(in the rows, 128 means zero)
Rotation paths and how fast each direction turns (degrees per step)
Each turn is a multiple of 5 degrees from 10 to 175, or 0.
Each row of a path follows its step; steps can be skipped.

step 0: [126 133 131 134 132 116 131 124 122 118 122 119 128 135 135 120 130 123
 133 125 125 124 120 144 120 129 136]
step 1: [121 136 117 135 136 137 130 119 138 124 112 132 124 125 128 127 122 124
 126 131 123 132 133 130 138 125 129]
step 2: [134 123 128 124 135 124 127 132 138 132 136 126 111 126 120 125 124 131
 136 125 121 130 145 122 124 123 126]
step 3: [131 135 128 132 131 110 125 133 128 139 130 132 131 138 126 123 129 133
 124 125 126 127 123 144 116 126 129]
step 4: [119 136 115 123 136 131 132 127 132 122 126 141 128 125 141 126 140 128
 116 132 125 127 124 130 132 125 132]
step 5: [128 122 124 127 134 132 137 137 125 128 140 123 116 125 132 129 127 134
 139 129 118 133 136 129 141 133 134]
step 6: [124 131 139 135 130 114 139 129 116 133 130 127 119 129 124 129 115 123
 126 128 124 128 124 139 121 126 124]
step 7: [133 129 125 133 138 128 132 127 136 118 114 136 130 114 134 131 130 127
 121 125 133 121 127 138 127 117 127]
step 8: [142 127 122 124 133 132 128 133 136 122 129 117 120 128 133 117 131 125
 130 131 125 143 137 131 132 128 134]
step 9: [123 139 134 126 135 113 124 120 123 134 127 122 120 139 124 118 121 129
 129 124 120 124 132 134 133 134 130]
Speeds:
[128 122 129 133 128 124 128 128 128 128 132 129 128 128 125 125 126 130
 124 130 131 123 129 129 127 125 127] : 100
[130 129 129 127 126 124 127 128 125 126 126 125 126 131 125 130 127 132
 126 127 122 126 122 128 126 128 127] : 115
[131 126 130 131 129 130 125 128 131 124 122 125 126 129 128 126 123 123
 130 126 129 128 129 129 127 127 125] : 55
[131 125 124 127 128 133 128 124 131 125 132 129 126 127 127 133 129 128
 124 123 127 129 128 128 130 125 129] : 120

step 0: [127 129 135 122 128 130 126 120 125 132 125 129 136 132 139 143 119 130
 139 132 125 123 125 129 124 122 136]
step 1: [129 130 124 122 115 139 128 127 122 126 131 131 116 125 135 142 123 130
 129 125 124 129 117 124 124 131 130]
step 2: [127 129 129 132 115 135 141 133 140 128 124 125 123 140 125 135 129 126
 132 128 131 132 118 131 127 136 130]
step 3: [125 131 128 127 127 136 139 132 127 138 127 123 137 136 129 130 122 141
 130 131 135 129 120 128 138 120 127]
step 4: [126 134 134 124 136 137 124 129 124 136 128 121 119 123 136 130 126 136
 121 127 135 131 114 138 129 128 123]
step 5: [121 131 135 128 130 129 120 137 135 130 130 120 131 133 126 133 118 121
 128 127 123 137 116 134 115 129 123]
step 6: [121 125 127 130 129 134 119 132 133 122 125 125 134 132 121 142 125 138
 128 133 125 127 121 116 125 120 121]
step 7: [120 126 123 132 131 141 122 125 127 121 120 123 120 131 128 123 136 141
 133 122 126 135 118 124 131 131 130]
step 8: [123 121 126 127 134 138 130 137 135 133 123 127 121 136 122 112 119 131
 134 126 131 131 128 131 120 130 127]
step 9: [128 128 130 123 132 133 116 130 125 123 123 125 130 135 118 128 118 132
 131 131 143 124 134 136 130 119 122]
Speeds:
[129 128 127 122 130 129 124 127 128 129 131 132 125 128 126 130 123 127
 126 128 127 130 129 133 125 129 132] : 90
[129 128 131 128 131 129 128 125 134 128 125 128 124 126 126 133 132 128
 128 130 133 125 129 129 127 129 128] : 155

step 0: [114 118 124 125 137 126 117 126 128 135 130 129 133 129 109 137 138 129
 123 127 123 129 136 125 124 126 123]
step 1: [130 127 116 127 131 126 135 121 144 136 120 118 118 140 119 128 123 131
 120 135 121 128 123 120 134 132 127]
step 2: [130 120 117 126 133 120 127 125 134 143 138 141 135 133 126 138 128 125
 126 122 133 124 120 131 137 118 130]
step 3: [124 132 128 134 123 121 127 122 138 129 132 127 138 135 120 132 132 130
 114 135 134 121 121 129 125 144 115]
step 4: [115 138 112 132 128 134 126 140 137 136 131 129 125 129 130 131 133 132
 117 122 124 119 123 132 132 129 138]
step 5: [116 120 123 129 136 117 130 122 131 126 131 126 130 130 120 136 135 130
 120 125 126 114 142 121 122 121 121]
step 6: [129 132 115 138 120 122 135 125 131 132 127 124 123 136 112 132 124 128
 117 132 122 135 124 116 132 128 137]
step 7: [124 133 124 127 139 118 133 121 141 140 139 136 133 137 128 131 140 124
 131 129 134 131 129 132 133 117 132]
step 8: [126 135 129 132 125 126 127 123 125 135 128 126 139 135 112 131 132 126
 112 132 122 124 126 138 135 135 114]
step 9: [117 130 117 127 128 129 121 134 142 139 123 133 115 132 132 141 133 130
 120 133 125 126 132 135 133 134 134]
Speeds:
[126 128 129 127 133 124 129 122 130 127 128 127 125 128 132 128 131 127
 130 131 131 127 130 127 125 132 124] : 160
[128 124 127 124 127 125 129 126 122 126 131 131 130 124 126 126 129 126
 125 128 128 125 129 130 128 125 124] : 135
[126 133 131 129 130 130 126 130 128 131 128 131 130 124 126 124 133 132
 127 129 126 125 129 131 128 132 127] : 80

step 0: [124 115 125 130 122 131 127 119 113 124 129 134 131 117 134 128 133 126
 127 120 134 125 131 122 140 127 123]
step 1: [122 121 123 120 123 116 126 125 130 131 133 124 115 131 135 131 124 132
 134 119 144 127 129 124 127 133 130]
step 2: [121 119 125 129 119 134 128 131 133 139 141 138 133 119 136 132 133 136
 128 128 129 130 133 125 121 134 132]
step 3: [129 120 127 140 122 123 121 129 137 132 142 124 123 130 124 117 128 130
 121 124 131 120 126 126 139 130 129]
step 4: [122 118 119 143 122 132 137 122 117 134 129 127 127 125 125 135 128 127
 127 128 138 120 136 129 131 124 127]
step 5: [132 125 126 128 112 123 127 127 126 130 121 129 124 128 139 128 128 132
 135 116 136 117 124 128 133 140 133]
step 6: [125 118 121 129 125 126 133 131 130 133 139 130 127 116 135 137 119 134
 139 129 123 132 131 121 136 130 137]
step 7: [118 117 121 132 120 123 120 127 126 125 137 133 130 127 128 125 129 130
 115 121 127 128 117 122 135 136 125]
step 8: [125 117 120 132 118 121 132 123 125 137 138 118 121 135 124 137 135 133
 130 135 137 127 130 129 128 125 127]
step 9: [138 123 118 134 115 130 126 133 126 142 126 131 132 128 135 130 134 129
 124 117 127 118 132 124 123 134 128]
Speeds:
[129 129 130 129 132 129 128 130 125 131 126 131 132 133 124 124 126 128
 132 129 130 133 126 127 128 130 127] : 0

step 0: [124 139 120 140 123 127 124 126 124 126 135 132 128 133 134 116 121 124
 132 122 141 126 131 118 137 124 123]
step 1: [128 127 131 126 132 132 124 131 135 132 126 123 123 135 116 119 119 136
 134 118 143 133 130 126 131 130 116]
step 2: [127 138 119 129 129 133 136 126 124 128 134 130 129 133 133 122 134 121
 128 113 142 132 133 117 134 130 121]
step 3: [129 130 134 122 130 128 117 124 127 140 129 134 130 127 127 115 120 130
 135 119 142 129 126 130 132 136 116]
step 4: [130 138 126 119 129 130 134 123 125 127 121 127 124 139 124 121 136 122
 135 113 129 135 124 115 132 133 121]
step 5: [126 122 124 120 131 127 125 119 121 132 132 136 134 122 130 113 127 122
 131 121 138 135 124 129 119 137 118]
step 6: [126 132 134 125 121 122 122 123 120 124 122 129 126 133 120 117 126 115
 137 118 122 127 122 116 134 132 121]
step 7: [121 121 119 124 138 128 130 127 125 123 125 133 124 132 120 114 125 119
 134 123 133 137 123 129 113 130 122]
step 8: [129 124 127 135 122 124 122 127 119 117 124 131 130 124 128 120 120 110
 127 120 132 129 128 116 133 129 120]
step 9: [119 124 128 130 135 125 123 139 130 129 122 134 113 132 115 117 123 120
 131 120 135 127 125 129 122 130 125]
Speeds:
[129 127 134 127 124 126 128 131 128 128 125 124 123 128 122 128 128 131
 131 126 126 126 129 127 129 130 127] : 140

step 0: [142 129 126 129 139 130 117 130 128 133 138 137 135 124 122 126 129 124
 129 122 131 124 125 132 129 130 132]
step 1: [130 131 126 125 131 137 119 128 116 123 126 133 125 130 136 122 133 137
 122 121 136 132 127 129 135 127 134]
step 2: [135 135 119 128 120 124 123 131 117 130 130 125 128 129 120 128 126 133
 119 135 131 127 115 123 133 130 128]
step 3: [122 125 120 134 128 134 131 127 120 124 128 125 127 117 124 140 132 127
 117 131 130 125 128 132 134 118 131]
step 4: [124 138 128 132 123 136 127 120 132 133 121 130 126 131 127 143 116 122
 121 129 131 129 124 127 130 128 124]
step 5: [128 138 121 127 129 138 137 131 141 124 133 127 122 123 125 130 129 127
 120 130 123 138 131 130 124 131 127]
step 6: [135 132 127 133 136 129 129 119 127 128 128 131 137 131 124 128 123 123
 126 134 123 139 145 124 129 130 128]
step 7: [124 131 134 126 128 130 121 125 129 124 128 133 122 126 129 121 132 123
 131 128 115 140 128 115 132 124 135]
step 8: [132 119 121 127 126 120 124 126 134 118 132 128 138 132 132 129 126 129
 133 132 129 140 122 118 130 122 125]
step 9: [124 122 131 143 121 128 130 131 125 125 119 123 131 129 134 126 140 125
 132 130 124 134 124 129 131 125 119]
Speeds:
[132 124 125 129 134 126 129 124 131 126 130 129 127 125 131 131 131 130
 127 133 128 126 127 130 126 128 128] : 135
[127 129 128 129 123 128 131 125 133 130 127 127 124 126 124 130 128 128
 129 129 131 125 131 131 130 126 123] : 55
